In the rows, 128 means zero.
Each run below is a few steps of one of 7 hidden systems, one row a step.
path 1, Q253:
[[ 92  84 104 143 157 149 156  86 139 103 129 125 193 103 106  99 159 141
  113 132 145  75]
 [122 120 114 130  84 151 130 187 123 151 181 142 139 138 156 174 111 180
  107  77 110 141]
 [166 165 140  96 125 117  87 114 137 102 117 153  76  79 104 184 148  84
  137 123  93 125]
 [120  99 154 138 101  73 149 117 111 103  91 115 131 145 132  79  73 128
  140 195  98 102]
 [131 163 109 150 116 113 129 126 137 193 144 114 119 191 153 102 142 117
  134 125 197 165]
 [ 99 132 116 128 224 183 113  84 134  98 117 126 149  86 124 144 137 128
  133 115 168 121]
 [140  65 137 114 117 180 156 179 121 125 136 127 147 144 117 120 114 168
   98 109  60 137]
 [154 161 133 124  67  86 134 143 116 141 151 148 105 100  90 153 185  83
  103  91 127 116]
 [ 98 148 138 142 119  73 100 116 125  78 106 132 132  89 161 120  93 152
  190 159 125  91]
 [154 125  99 121 127 135 108 107 164 180 135 119 113 210 156 120 107 146
  144 174 110 164]]
path 2, Q397 (10 x 22):
[[134 182 111 146  97  59 133 105 154 132 100 135 165 131 142  76 114 152
  179 144 153 124]
 [ 86 184  96 115 134 137 148 105 122 177 177 110 119 152 118 109 199 130
  132 141 162 140]
 [106  84 144 102 160 201 165 163  91 140 141 106 114 156 107 113 132 135
   84 137 102 154]
 [171  71 142 129  79 128 124 183 128 109 113 158 143 105 110 157 109 128
   89  88  86 116]
 [127 117 123 158 129  97  70  98 151  81 127 146 132  76 156 174 128 115
  159 111 148  75]
 [121 178 112 123 172 120 103  72 156 134 115 117 117 154 166 123  86 147
  181 178 136 147]
 [144 181 132  99 108 107 176 119 115 173 112 117 104 167  92  81 141  96
  111 164 130 166]
 [ 92 110 156 153 121 133 173 178  65 133 153 117 137 119  98  94 163 125
   94  87 155 125]
 [140  74 119 145 131 184 112 166 154 112 159 129 155 128 159 149 137 174
  132  62 102 120]
 [155  79  93 107 119 133  86  82 187 108 105 147 133 119 132 168 127 113
  125 170 101  88]]
path 3, Q239:
[[ 95 111 112 184 173 111 122 100 111 135 120 137 189 118 112 110 112 132
  113 121 213 115]
 [ 82 145 101  97 173 157 126 134 123 131 110 131 165 119 106  78 139 192
  162 168 118 149]
 [113 154 145  77 112 118 145 119 103 123 138 118  73 123  92 117 164 107
  132 189  60 122]
 [159 104 157 103  74 116 109 173 119  99 107 145  82  96 135 185 108  84
  103 116 110 113]
 [187 137 116 152 112 147 109 137 181 132 146 138 139 130 169 166 135 132
  136  40 140 137]
 [131 121 118 188 154 114 154  55 159 137 146 101 165 170 160  95 114 126
  139 123 163 105]
 [ 73 103 122 144 169 118 111 136  81 155 113 125 147 159 112  88  93 156
  129 191 168 149]
 [104 172 123  70 155 157 140 153  89 142 116 145 120  96  57 119 162 135
  110 147 112 167]
 [132 142 147  84  70 124 172 142 134  79 127 127 111  79 128 143 143 120
  125 121  62  87]
 [151  92 137 152  80 111  69 151 154 113 153 125  85 132 185 169 146 112
  158 101 120  97]]
path 4, Q235 (10 x 22):
[[125 195 118 141 126 124 126  82 150 135 187 118 102 123 169 178 150 114
  144  90 148 117]
 [ 84  88 122  93 192 188 121 137 115 115  83 112 127 129 127 102 116 132
  126 183 157 142]
 [165 140 140 139  80  91 150 163  98 174 156 149 129 161  80 122 121 138
   94 109  76 161]
 [126 141 135 139 140 129 117  98 145  80 132 126 121  65 132 141 193  85
  148  85 155  78]
 [123  71 120 125 129 147 100 166 146 116  92 123 149 155 171 103  76 182
  162 161 113 136]
 [151 186 102 125 104  93 142  69 142 180 173 141 117 161 105 162 128 114
  104 146 101 138]
 [ 94 126 157 121 171 140 137 128  92  81  81 120 120  72 121 128 118  82
  112 130 192 113]
 [145 111 144 136  93 150 157 195 125 144 145 111 132 175 160  92 112 176
  136  93  91 158]
 [115 136  88 136 134 115 109  64 148 147 174 135 133 124  96 137 216 112
  130 141 127  92]
 [124  92 139 133 159 120  67 163 105 102  67 158 135  96 121 144  68 133
  134 146 152 142]]
path 5, Q957:
[[ 97 137  81  69 107 146 156 119 151 160 100 119 133 148 125  98 167 112
  112 191 177 129]
 [ 73  71 131 107 124 147 122 134 101  83 137 134 124  80 128 176 122 126
   99 158 113  73]
 [157 110 123 165 172 129  69 110 140 123 156 152 148 131 112 144 117 179
  163 109  55 134]
 [194 171 127 143 129 130 134  99 172 144 133 126 116 135 125 124 180  82
  136  63 147 141]
 [123 163 149 114  77  98 151 181  92 137 103 136 107 117 140 147  81 101
   97 116 182 151]
 [ 77 131 136 135 126  85 135 118  98 126 122 108 128 153 140  73  97 160
  166 207 117 117]
 [127  60 125 121 164 198 163 104 151 118 134  92 139 158 131  94 160 123
  110 137 104 109]
 [138 103  82 105 134 163  83 149 147 146 119 177 160  97  92 183 148 139
   91 107 149 137]
 [117 190 132 148 123  79  93  98 124  99 153 148 120  72 135 170 138 131
  170 106 122  99]
 [171 159 182 150 123 121 166 131 111 129 152 101  88 166 149 115  88 121
  133  93  72 158]]
path 6, Q957, 10 rows:
[[131 163 138  66  70 123 165 133 151 106 106 106  84 135 173 122 108 121
  151 172  86 121]
 [133  42 133 150  93 101 123 127 111 148 140 126 121 174 104 122 124 105
   86 176  97 102]
 [126  74 117 173 198 149  69 115 140 115 102 133 158 120 133 118 134 126
  146 116 189 121]
 [149 183 111 112 132 146 170 102 171 100 109 144 181  81 136 144 101 153
  128  77 129 125]
 [114 187 136 127 104  93 166 122  77 163 184 139 115 129  75 142 139 126
   93 125  97 142]
 [104 124 162 121 156 143  89 173  88 129 130  99  57 148 141  98 160 114
  168 149 133 157]
 [156  86 110  89  79 147 125 154 192 108  81 119 131 145 181 109 123 139
  153 149 110 114]
 [127  81  96 163  94  91 130  79 145 144 155 148 169 139 117 164 115 114
   80 141 145  77]
 [115 142 148 173 225 139 102  93  92 115 133 134 135 104 112 151  93 121
  126 102 162 144]
 [162 201 139  87 142 145 166 137 142 115  88 131 136 104 103  88 132 147
  153 103  92 169]]
path 7, Q175, 10 rows:
[[142  84 135 147  98  80  94  87 142  94 120 140 113 111 142 175  98  85
  120 159 117  69]
 [155 142 111 139 150 113  64 133 158 145  93 137 128 161 158 108  94 160
  190 153 136 168]
 [135 217 130  92 134 140 188 104 141 139 118 104 110 130 124  89 161 104
  137 120 149 156]
 [ 52 102 153 120 141 143 175 135  63 113 144 102 120 124 122 115 110 128
   95 171 131 106]
 [129  61 116 174 157 158  82 163 116 148 162 144 156 137 107 134 167 152
  115  79 140 133]
 [191 119 105 103  87 129 138 108 188 111 104 159 156  97 107 159 138 111
  103 100  90 103]
 [125 167 135 132  87  63 109 118 118 129 133 142 110 134 157 165  48 147
  147 169 100 128]
 [128 163 147 145 173 123  80 117 123 130 129 102  72 143 151 100 170 101
  192 130 160 149]
 [116 111 127  82 128 176 193 147 138 121  79  97 140 140 127  58 149 117
  115 151 151 132]
 [ 81 126 109 148 123 136 166 139  89 159 175 140 174 132 117 156 101 159
   69 107 164 128]]
path 8, Q780 (10 x 22):
[[124  69 121 117 104 165 195 141 130 154 127 104 149 180 127  94 127 120
   69 144 135 125]
 [115 125 113 172 126  83  83  95 111 141 166 156 128 106 104 182 157  94
  105 117 171  95]
 [135 127 134 114 176 150  91 119 144  77 106 140 137  87 124 127 117 172
  179 133  59 123]
 [156 131 130 113  74 115 173 142 134 171 138 112 113 200 134  94 107 137
  115 159  80 157]
 [112 158 140 150 131  88  98 123 103 137 114 126  91 121 144 143 126  69
  130 133 221 132]
 [111 115 126 112 145 177 131 173 137  79  98 136 172  72 143 120 126 175
  147  84 134 123]
 [147 124 103 112  99 155 193  91 162 161 171 114 141 171 117 123 161 124
   86 123  89 118]
 [100 108 139 169 181  95  83  78  86 136 143 134 105 132 105 158 107  89
  112 170 155 114]
 [151 126 145 138 123 111  83 187 120 103 107 156 144  97 113 110 122 181
  173  96  77 144]
 [158 159 116  79  74 130 175 113 177 143 109 103 101 166 151  90 155 103
  137 158 112 132]]
path 9, Q239, 10 rows:
[[170  97 162 122 136 150 104 161 119 116  88 135  87 119 138 175  86  71
   92 102 155 149]
 [173 152 109 145 103 147 168 145 167 155 142 135 178 148 141 119 121 160
  115  50 137 154]
 [ 73 145 122 178 133  89 154  70 118 125 171 104 152 136 149  99 141 136
  147 144 164  83]
 [ 74  71 119 110 177 157  79 153  99 122  94 128 124 125 119 112 128 137
  134 190 157 132]
 [161 155 109  71 125 153 134 139 134 155 123 156 121 126  61 134 156 137
  106 139  60 166]
 [149 162 165 135  80  76 161 109 120  85 140 131 108  90 137 156  98 105
  127 107  80  89]
 [140  99 147 161 121 134  77 173 142 107 117 113 103 132 200 133 129 119
  168  84 177 125]
 [154 120  81 129 146 158 140  89 181 180 125 121 154 180 127 107 156 114
  108 129 176 148]
 [ 81 136 117 139 137 101 168  87  95 141 146 136 170 137 106 132  60 163
   95 179 116 118]
 [ 86 136 164 129 174 143  99 178  58 105 138 129 103  89 101 118 146 152
  151 116 109 146]]
path 10, Q780, 10 rows:
[[ 87 123 128  61 111 172 120 170 127  93 117 114  85  92 149 134 182 124
  151 153 122 109]
 [139  80 130 112  97 178 138 151 140 133 161 116  97 155 173 193 105 117
   82 109 109 124]
 [184 119 131 176 150 107 107  76 155 124 120 147 144 128 134 176  73  96
  106  92 146 123]
 [132 153 122 155 149  86 141  92 139 109  98 142 194 114 112  78  85 175
  164 139 112 121]
 [ 91 179 116 123 115 109 158 131 108 167 160 108 127 164 115  60 177 159
  159 155 125 145]
 [ 92 124 134  94 156 165  96 168  87 143 126 119  71 125 113 133 183  93
  119 146 172 153]
 [149  76 139  96  99 165 121 183 129  95 108 148 118  85 120 180 126 111
   85  93 107 113]
 [171 107 130 148  91 111 155  69 180 102 144 121 134 135 162 160 101 106
  117 114  89  77]
 [116 130 118 186 167  93 100  75 135 139 138 124 155 164 158 116  69 159
  163 156 145 127]
 [127 193 111 127 149 114 111 156 112 168 119 151 153 135  93  87 136 177
  159 120 139 189]]
path 11, Q397 (10 x 22):
[[115 121  73 122 179 153  92 109 161 154 100 144 179 145 125 108 118 174
  147 163 162 153]
 [129 189 109  48 112 146 165 122 133 138 112 146 118  98  81 143 149 118
  101 155  97 146]
 [ 88 119 181 142 119 107 131 159  51 102 165 115  80 107 114 133 132 120
  126 135  87 108]
 [161  90 145 165 113 133  80 185 142 132 129 120 108 161 189 133 106 137
  156  83 144 149]
 [149 110  96 120 105 133 153  81 199 116  90 119 159 133 165 120 128  96
  119 136 180  90]
 [ 88 166 105 139 159 103 158  61 106 150 157 145 171 123  88 142  91 153
   98 162 127 123]
 [160 166 153 127 179 147 110 139  99 147 147 137  93 129  72 123 164 124
  136  95  82 182]
 [128  73 155 115 106 135 123 191 121  88  83 112 117 114 131  64 167 125
  160 134 116 111]
 [ 93 120  88 116  54 109 113 165 145 137 141 145 151 123 181 164 110 167
  128 136 161 103]
 [128 149 118 118 154 158 132  60 149 133 163 114  91 136 158 202 115  85
   99 132 141 120]]
path 12, Q175 (10 x 22):
[[133 164 169 191 155  93 125 109  78 123 177 134 113 109 108 154 114 111
  121  74 124 130]
 [138  73 140 137 135 110  96 123 139  80  91 125 130 106 108  74 172 120
  171 156  94  85]
 [124 144  74 102  63 107 126 160 153 187 122 147 156 167 132 108 137 166
  128 156 150 151]
 [103 181 116  94 150 159 132  88 127 130 158 124  86 105 144 206 133  91
  103 129 156 127]
 [135  76 180 136 168 171 130 156 106  87 114 101 103 137 156 117  80 135
  138 122  80 138]
 [168 121 139 185  98  87 147 155 127 150 119 136 166 144 106  72 149 118
  120  68 168 136]
 [ 92 138  87 112 122 101 132  63 152 107 118 146 167  84 113 142 141 124
  127 174 146  72]
 [111 135 108 112 147 151  91 129 128 158 169 130 107 171 142 150 109 187
  154 170  66 161]
 [177 153 161 110 128 145 137 156 114 142 121 122  69 132 101 132 168  64
  105  89 130 167]
 [ 96  96 151 118 103 119 152 166 107  73  74 124 145  80 148 116  87 120
  119 135 165  93]]
path 13, Q253 (10 x 22):
[[ 85 129 172 152 128 106 141 145  56 118 149 114  85 116 136 153 103  86
   96 127 167 117]
 [163 112 136 129 135 139  83 175 160 107  66 123 122 127 159  80 144 130
  188 111 156 147]
 [158 124  92 149 139 120 158  52 173 148 141 140 188 148  91 111 137 138
  108 130 102 110]
 [ 68 149 138 142 139 126 133 153  56 146 184 138 123 120 118 172  94 158
   96 121 135 142]
 [145 140 135  66 123 161  87 181 141 106  82 131  77 100 135 126 168 115
  164 137 118 152]
 [147 100 120 131  91 103 181  69 169 108 115 112 154 139 125  89 137 105
  119 158 102  70]
 [101 136 135 188 114  97 123 135  97 158 187 122 126 161 169 156  90 142
  119  99 173 131]
 [154 139 124 109 195 166  53 138 140 118  85 150 108  99 118 153 131 120
  154 120 143 168]
 [144  97 127 107 124 137 192 110 133 119  96 127 167 135  78  81 112 135
   92 160  72 118]
 [ 97 168 138 151  77  99 168 158  87 160 190 114 114 142 135 121 160 127
  114  92 156 127]]
path 14, Q235 (10 x 22):
[[142 193 123 129 165  93  84 110 107 159 112 162 115 125  93 156  85 124
  132 151 143 180]
 [131 189 157  65 119 158 183 159 119  95  90 114  97  88 128 118 129 106
  126 110 123 149]
 [100  70 138 123  64 124 163 163 120 117 148  99 117 150 146  83 173 131
  127 149 101  84]
 [138  73  99 179 112 102  63 117 143 159 163 148 136 152 134 167 150 113
  114 120 167 104]
 [152 141 109 123 195 172 109  98 154 119 103 155 165 102 123 176  71 143
  112 100 141 154]
 [128 172 162 117 156 127 188 100 104 108 126 109 127 130 107  88  90 150
  140 146  55 144]
 [118 149 156 147  97  73 127 138 102 134 130 101  82 144 131  70 183  87
  163 148 155 118]
 [119 111  85 106  85 145  94 189 155 149 108 145 142 123 156 141 161 134
  127 114 203 134]
 [114 109  96  98 122 167 134 117 139 130 166 153 154 111 117 202 105 167
   84 129  76 113]
 [148 100 177 162 182 121 123  76 101  97 139 114  94 130 107 141  97  87
  117 135  77 113]]

Which system made each of these runs?
path 15 (2 x 22):
[[126 112 136 134 179 118  98 112 112  96  90 157 161  96  97 138  56 161
  134 159  91 130]
 [168 206 128 109  95  79  92 137 144 130 113 153  97 105 117 131 152 123
  176 120 108 150]]
 | Q397
path 16, 2 rows:
[[105 106 167 137 123 128 181 143  58 136 165 117 111 139  83 123 124 113
   69 130  92 125]
 [126  59 127 164 132 114  61 168 106 116 122 163 146  93  94 145 158 125
  118 105 150 104]]
 | Q175
path 17:
[[117 201 125 131 148 129 147 114  98 165 196 138 125 135  92 144 138 166
  123 106  85 163]
 [109 102 177 143 135 118 164 122  99  61 104 104 118  82 123  97 140  83
  126 121 133  76]]
 | Q239
path 18:
[[114 174 120  92  66 127 153 147 126 130 162 135 102  91 135 183 169 103
  101  95 143 111]
 [124  68 120 145 126 166 121 110 168  84 151 117 142 111 183 174 127 130
  124  94 126  73]]
 | Q239
path 19 (2 x 22):
[[142  79 142 165 101 155 174 146 148 122 149  92 145 165 187 105 126 129
  117  74 147 110]
 [135 113  75 157 160 127  93  68 168 160 134 150 172 138 113 146 150 118
  113 128 188 116]]
 | Q780
path 20, 2 rows:
[[ 94 141 145 133  72 106 171 168  99 112 171 118 133 109 125  94 174 159
  143 104  92  97]
 [131  96 122 122 158 176  96 104 156 135 149  93  75 165 161 130 192  89
  146 142 140 121]]
 | Q780
path 21, 2 rows:
[[178 153 136 169 180 143 115 105 140 147 127 134 131 137 127 145 118  96
  116  58 179 165]
 [106 159 119 103 169 164 171 126 134 107  99 123 180 100 108  70 133 180
  152 123 115 140]]
 | Q235
path 22 (2 x 22):
[[141  66 163 167 187 149 100 133 122  80  88 113 132 108 125  87 144 103
  150 104 148 113]
 [144 126  90 131  84 110 168 137 165 146 109 143 206 142 113  73 132 176
  127 119 127 125]]
 | Q175
path 23:
[[ 99 133 136 137 118 109 142 161  93 151 109 123 140 165 158 114  40 158
  119 161 166 161]
 [143 194 130 144 123 122 144 148 127 137 138 135 139 100 120 116 176 119
  135  47 181 147]]
 | Q780
path 24, 2 rows:
[[119 188 121 131 121  99 129 120 103 163 185 146 127 147 100 137 118 182
  142 139  57 155]
 [148  97 151 121 139 150  92 163 112 136 123 113  64 142 110 112 203  70
  132 122 137 143]]
 | Q397
path 25 (2 x 22):
[[107 110 133 126 180 142  73 109  94 141 142 132  76 122  93 164 169  74
  109 156 154 131]
 [119  78 129 103 109 144 153 176 133  95  54 128 168 107 137  93  95 137
  116 141 159 116]]
 | Q253
path 26, 2 rows:
[[105 116 143 141 117 120  97 164 117 134 143  99  93 177 189  97 114 165
  188 156 114 143]
 [150 133 120 127 138 155 154 117 148 159 114 106 118 157 124  97 184  68
  104 105 202 145]]
 | Q175
path 27 (2 x 22):
[[100 192 141 149 156  71  96  84 103 114 143 132 110 113 129 127 104 147
  183 164 109 123]
 [102 100 106 100 152 153  99 133 128 164 113 113 106 187 138 101 124 144
  142 211 133 157]]
 | Q253
path 28, 2 rows:
[[146 125 142 129 145 117 138  64 146  82 129 123 122  95  97 111 170 103
  147 142  61  79]
 [103  73 133 145 109 104  99 141 111 140 144 110 109 185 155 103 105 158
  153 195  91 120]]
 | Q780
path 29:
[[164  95 100 121 109 138 148 134 136 188 121 149 155 174  80 128 124 114
   58 135 135 157]
 [125 143 145 165 145 111 153 105 108  91 144 148 169  62  93 148 123 123
  106  66 129  94]]
 | Q235
path 30:
[[110 116 118 140 169 133 120 107 123 123 127 126 149 110  75  64 221 121
  148 130 138 108]
 [105 103  84  71  78 150 149 156 135 151 134 150 155 131  99 137 144 166
   92 168  91 121]]
 | Q175
path 31:
[[114 143 140  79  71  92 160 129 100 126 122 131  90 120  91 129 137 102
  105 192  79 111]
 [ 97 148 140 132  79  90 142 135 127 121 121  92  95 146 194  99 130 101
  161 155 188 105]]
 | Q253
path 32:
[[142 114 153 201 144  60  81 132 105 116 100 143 150 119 113  90 110 125
  162 116 159 122]
 [127 188  90 113 134 145 123 126 176 141 115 125 153 126 157  95 167 159
  181 106 178 149]]
 | Q397
path 33:
[[ 82 141 121 158 106  88 116 116 126 134 139 107 120 141 187 121 128 113
  153 147 217 101]
 [ 94 135  94  99 150 187 121 161 119 174 143 133 132 153 145 163 110 158
  100 131 176 176]]
 | Q235
path 34:
[[ 71  98 148 129 136 107 107 115  87  93 145 120 104 115 138 144  93 146
  144 193  82  89]
 [173 105 152 116 153 156  71 181 113 131 105 143  82 123  94 135 162 103
  131 105 106 169]]
 | Q239
path 35, 2 rows:
[[150  74 157 138 146 157 104 120 123  90 137 127  89 101 134 192 131  74
   97  98 114  97]
 [153 108 144 165 148  93  96 109 143  91  82 139 152 123 155 120  45 146
  165 140 120 119]]
 | Q397
path 36:
[[102 130 168 173 138  97  95 119  90  93 183 115  89 111 142 140 146 131
  169 119  87  93]
 [169 110 116 115 153 154  72 136 170 144  83 118  95 168 155 109 147 102
  163 145 159 163]]
 | Q235
path 37 (2 x 22):
[[103 129 120 162 112  75 132  79 142 102 110 128 162 109 164 134  82 118
  136 151 186  77]
 [ 95 123 113 117 188 182  80 155 121 146 130 118 118 154 157 125 116 174
  162 148 146 174]]
 | Q239
path 38, 2 rows:
[[139 141  94 130 127 121 129  99 139 138 144 175 186 103  90 182  82 168
   91 116  93 124]
 [122 158 170 173 180 117 116 109 107  83 149 112 118 107 140 105 122 153
  189  99  86 121]]
 | Q239
path 39 (2 x 22):
[[152 163 141 108 151 118  66 122 140 122  95 128  67 138 156 143  99 114
  182 167 115 160]
 [130 163 148 114  81  85 177 135 123 132  85 101 104 151 151  73 114  88
  136 160 171 132]]
 | Q397
path 40, 2 rows:
[[104  42 110 168 148 124  78 100 121 143 163 130 129 154 117 145 157 113
  111 161 138  88]
 [149 137 113 102 179 163  98 140 138 129  68 158 149 107 115 158  65 136
  113 128 156 176]]
 | Q397
path 41 (2 x 22):
[[138 153 119 145  72  84  93 144 142 160 158 133 102 172 186 156  91 154
  159 136 123 142]
 [141 126 128 133 145 141 149  83 149 144 115  99 100 157 144 121 151  49
  101 134 200 126]]
 | Q397
